Each row has a name. Each question is about the rows just above it.

J464: [ 87 100 100 131  86]
J822: [132 132 132 150 148]
J459: [189 179  86  99 189]
J649: [159 146 114 129 156]
J880: [141 146 115 104 141]
How many times does J822 hold [133]? -> 0
How many times does J464 hold [100]? -> 2
Times [88] occurs in J464: -> 0
Number of entries in [141 146 115]: -> 3

J887: [183 108 100 113]
J861: [117 117 152 118]
J839: [117 108 152 116]
J746: [117 108 152  98]
J289: [ 92 171  73 162]
Count of [117] in J861: -> 2
Number of entries in [117 117 152]: -> 3
Number of entries in [183 108 100 113]: -> 4

J477: [123 158  86 112  91 185 112 147 166 116 143]
J671: [118 119 158 121 125 162 131 104 157 133  81]
J563: [124 138 141 125 146 122 123 142 138 104 138]
J231: [ 96 108 162 117 145 132 125  97 151 164 103]
J996: [128 129 152 149 142 122 137 141 146 167 126]
J526: [150 152 103 135 116 149 138 111 126 107 123]
J468: [127 169 154 152 118 152 140 109 122 152 127]
J286: [113 133 112 130 144 143 115 146 101 137 135]
J521: [121 121 103 128 116 172 109 158 167 128 160]
J54: [147 166 129 142 122 137 138 107 120 131 140]
J625: [132 162 125 119 115 122  99 116 144 123  89]
Number of entries in [124 138 141 125 146 122 123 142 138]: -> 9
How many entries does [132 162 125 119 115 122  99 116 144 123  89] have? -> 11
Times [152] occurs in J468: -> 3
Count the entries of [147 166 129 142 122 137 138 107 120 131]: -> 10

J251: [145 145 144 144]
J730: [137 114 113 127]
J659: [145 121 135 135]
J31: [153 123 135 142]
J118: [146 135 145 144]
J842: [180 143 110 139]
J84: [160  88  98 128]
How many entries does [145 121 135 135] have? -> 4
Count of [144] in J251: -> 2

J609: [113 120 128 134 130 178 137 130 105 126 137 132 126 122 124 128 137 112
 135 123 112 111 115 133 126 117 125 124 134 129 126 144 133 126 125 127
 135 129 128]
J462: [131 120 125 128 121 125 141 130 126 126 137 132 126 122 124 129 137 123
 133 123 129 120 115 133 130 115 121 124 134 129 126 129 139 132 125 128
 135 129 128]
J463: [168 120 125 134 108 109 146 130 127 126 137 132 126 122 124 129 105 123
 122 125 129 120 115  99 133 105 135 124 124 129 107 118 126 132 125 128
 135 104 128]
J595: [131 120 125 135 121 125 130 130 127 134 141 130 126 122 123 129 137 123
 133 123 129 120 115 133 130 115 133 124 134 129 126 145 139 132 102 131
 135 129 107]
J882: [131 120 125 134 125 124 147 130 127 126 137 132 126 122 124 129 132 123
 133 123 129 131 112 133 130 115 121 124 134 144 126 129 136 132 125 128
 129 129 133]
Count of [134] in J609: -> 2
Number of entries in [131 120 125 134 125 124 147 130 127 126 137 132 126 122 124 129]: -> 16
How many entries does [131 120 125 135 121 125 130 130 127 134 141 130 126 122 123 129 137 123
 133 123 129 120 115 133 130 115 133 124 134 129 126 145 139 132 102 131
 135 129 107] have? -> 39
Number of entries in [113 120 128 134 130 178 137 130 105 126 137 132 126 122 124 128 137 112
 135 123 112 111 115 133 126 117 125 124 134 129 126 144 133 126 125 127
 135 129 128]: -> 39
How many entries does [131 120 125 128 121 125 141 130 126 126 137 132 126 122 124 129 137 123
 133 123 129 120 115 133 130 115 121 124 134 129 126 129 139 132 125 128
 135 129 128] have? -> 39

J963: [105 126 125 126 100 128 119 179 130]
J165: [159 126 164 125 117 124 125 177 127]
J951: [174 126 103 128 103 174 108 174 131]
J78: [147 127 118 125 110 129 130 170 129]
J268: [112 125 142 125 106 104 112 168 126]
J997: [136 127 129 126 114 138 131 165 129]
J859: [112 125 142 125 106 104 112 168 130]
J123: [119 126 125 128 106 130 119 164 134]
J729: [126 128 122 126 108 138 127 154 132]
J634: [140 127 118 125 110 175 130 170 129]
Count of [174] in J951: -> 3
How many entries does [136 127 129 126 114 138 131 165 129] have? -> 9

J141: [126 161 148 125 121]
J621: [146 141 107 114 148]
J769: [138  84  84  84 119]
J711: [145  99 120 113 120]
J47: [112 151 150 111 148]
J48: [135 127 121 130 139]
J435: [145  99 120 101 146]
J413: [123 156 123 156 156]
J354: [131 155 128 140 149]
J885: [120 123 124 145 116]
J155: [120 123 124 127 116]
J223: [136 131 136 136  85]
How many times does J711 hold [146]? -> 0
Count the entries of [136 131 136 136  85]: -> 5
Count the entries of [146 141 107]: -> 3
How many times does J769 hold [84]? -> 3
Times [156] occurs in J413: -> 3
How many times does J769 hold [138]? -> 1
How many times does J223 hold [136]? -> 3

J310: [158 138 138 138]
J934: [159 141 142 159]
J474: [138 140 171 136]
J503: [136 136 152 133]
How many times does J934 hold [142]? -> 1
How many times does J310 hold [138]? -> 3

J482: [136 136 136 141 113 119 125 137]
J8: [123 151 125 124 151 128 122 124]
J489: [132 136 135 136 113 119 135 135]
How many entries does [132 136 135 136] have? -> 4
Count of [136] in J482: -> 3
Count the entries of [123 151 125]: -> 3
Times [135] occurs in J489: -> 3
How many entries does [132 136] have? -> 2
How many entries does [123 151 125 124 151 128 122] have? -> 7
Count of [123] in J8: -> 1

J26: [129 129 119 110 113 122 147 168 172 164 135 126 115 121 133 134 124 101
  86  86 103 131 152 165 148 134 129 134]
J906: [130 120 103 100  94 109 140 161 163 159 118 127 135 146 153 149 128 103
  82  86  99 123 137 141 126 118 120 140]
J192: [144 131 129 151 134 156 146 122  92  80  80 109 129 133 129 117 115 126
 145 168 174 163 137 114 107 112 125 131]
J253: [136 148 155 164 123  94  84  88 101 125 135 136 121 117 124 144 165 188
 163 142 121 105 106 114 129 125 111  94]
J848: [126 150 162 156 129 130 131 143 158 145 135 113  98  84  94 115 131 130
 125 115 116 128 153 175 173 157 133 112]
Number of entries in [129 129 119 110 113 122 147 168 172 164 135 126 115 121 133 134 124 101
  86  86 103 131 152 165 148 134 129 134]: -> 28
Count of [143] in J192: -> 0
How many entries does [129 129 119 110 113 122 147 168 172 164 135 126 115] have? -> 13
Count of [173] in J848: -> 1

J956: [170 123  73 158 128]
J574: [170 115  73 150 124]
J433: [170 157  82 167 134]
J80: [170 144  73 167 133]
Number of entries in [170 115  73 150]: -> 4
Count the entries of [170 144  73]: -> 3
Number of entries in [170 115]: -> 2

J283: [ 99 165 164 175]
J5: [132 132 132 130]
J440: [102 183 127 183]
J511: [121 133 130 124]
J89: [127 132 126 131]
Times [164] occurs in J283: -> 1
How many entries does [121 133 130 124] have? -> 4
Count of [182] in J440: -> 0
Times [132] occurs in J5: -> 3
Number of entries in [132 132 132]: -> 3
Count the entries of [127]: -> 1

J957: [126 135 125 135 114 125 125 135 125 135]
J592: [107 164 123 140 124 103 148 164 152 122]
J452: [111 151 140 119 147 114 162 110 147 114]
J811: [116 106 146 139 115 102 107 137  68 139]
J236: [113 122 135 126 105 127 143 109 153  91]
J189: [ 95 119 121 146 102 115 110 165 128 131]
J629: [115  90 132 117 115 137  94 133 121 117]
J497: [154 113 120 117 118 119 112  70 125 142]
Number of entries in [115  90 132 117 115 137]: -> 6
How many entries does [116 106 146 139 115 102] have? -> 6
Count of [114] in J452: -> 2
Number of entries in [ 95 119 121 146 102 115 110]: -> 7
How many times does J957 hold [125]? -> 4

J470: [127 135 150 119 102 116 140 120 159 138 114  95 123 137 124  99 140 117
 145 121 108 124 134 153 108 111 126 121 141 141 145 139]
J496: [123 132 154 118 107 109 148 129 151 132 122  94 123 132 117 109 138 117
 150 119 106 130 136 152 106 109 124 114 144 153 148 135]
J81: [117 126 127 130 135 133 131 145 142 153 101 143 125 133 137 103 123 149
 129 139 121 124 133 133 105 101 108  81 133 122 127 140]
J483: [127 137 154 123 112 118 140 129 150 141 112 106 130 137 125 116 129 130
 145 118 101 129 132 157 107 109 116 112 144 151 133 136]
J631: [118 130 133 125 124 130 132 138 148 150 102 129 117 131 137  96 140 150
 127 142 120 117 136 137 112 104 121  96 134 119 135 141]
J129: [119 127 135 128 131 133 128 140 149 148 105 132 122 132 138 102 127 146
 135 134 116 123 131 140 106 106 116  91 136 130 129 139]
J434: [124 134 148 123 110 116 142 124 151 135 112 104 121 130 125 104 137 122
 142 129 113 123 135 148 112 107 121 114 142 143 144 138]
J648: [105 128 130 130 133 125 143 153 139 146 107 138 125 125 130 107 127 141
 135 142 124 122 139 129 107  97 116  77 133 127 130 141]
J157: [107 132 130 130 126 127 140 145 143 147 104 125 121 126 130  97 136 136
 133 147 128 119 138 127 111  97 123  91 130 125 140 138]
J760: [123 136 147 121 113 112 144 131 145 135 119 106 123 128 120 115 135 125
 145 125 112 129 137 151 105 111 118 106 138 150 142 137]
J636: [130 136 152 117 111 124 137 123 155 142 112 108 130 140 130 104 135 129
 142 119 104 133 128 158 107 111 121 117 143 142 133 135]
Number of entries in [118 130 133 125 124 130 132 138 148 150 102 129 117 131 137  96 140 150
 127 142 120 117 136 137 112 104 121  96 134 119 135 141]: -> 32
How many entries does [130 136 152 117 111 124 137 123 155 142 112 108 130 140 130 104 135 129
 142 119 104 133 128 158 107 111 121 117 143 142 133 135] have? -> 32
How many times does J631 hold [150]? -> 2
How many entries does [118 130 133 125 124 130 132 138 148 150 102 129 117 131 137  96 140 150
 127 142 120 117 136 137 112 104 121  96 134 119] have? -> 30

J523: [128 143 140 132 110 149  85 121 134 126 124 143 128  95 114 103 116 141
 121 121 129 136 111 113 163 163 117]
J352: [122 126 140 137 106 137  88 108 121 130 121 151 112 100 113 113 112 138
 124 128 130 138 115 112 153 157 114]
J306: [120 130 135 142 104 141  83 106 126 135 125 155 114  94 117 116 113 143
 134 124 131 142 108 110 154 153 122]
J589: [125 139 141 136  93 137  85 108 140 137 123 158 124  93 109 111 103 136
 112 117 139 134 116 116 153 164 106]
J381: [130 145 145 125 117 145  90 127 132 124 123 137 131 104 113  95 117 136
 113 121 127 132 117 113 166 168 112]
J428: [123 151 148 124 116 139  79 123 131 136 125 142 128 109 112  87 115 134
 120 114 130 134 114 105 169 170 112]
J148: [128 136 137 142 102 154  80 114 127 122 119 142 120  82 110 112 115 144
 126 124 129 143 106 116 158 160 118]
J221: [128 143 140 132 110 149  85 121 133 126 124 143 128  95 114 103 116 141
 121 121 129 136 111 113 163 163 117]
Number of entries in [125 139 141 136  93 137  85 108 140 137 123 158 124  93 109 111 103 136
 112 117 139 134 116 116 153 164 106]: -> 27
Number of entries in [128 143 140 132 110 149  85 121 133 126 124]: -> 11

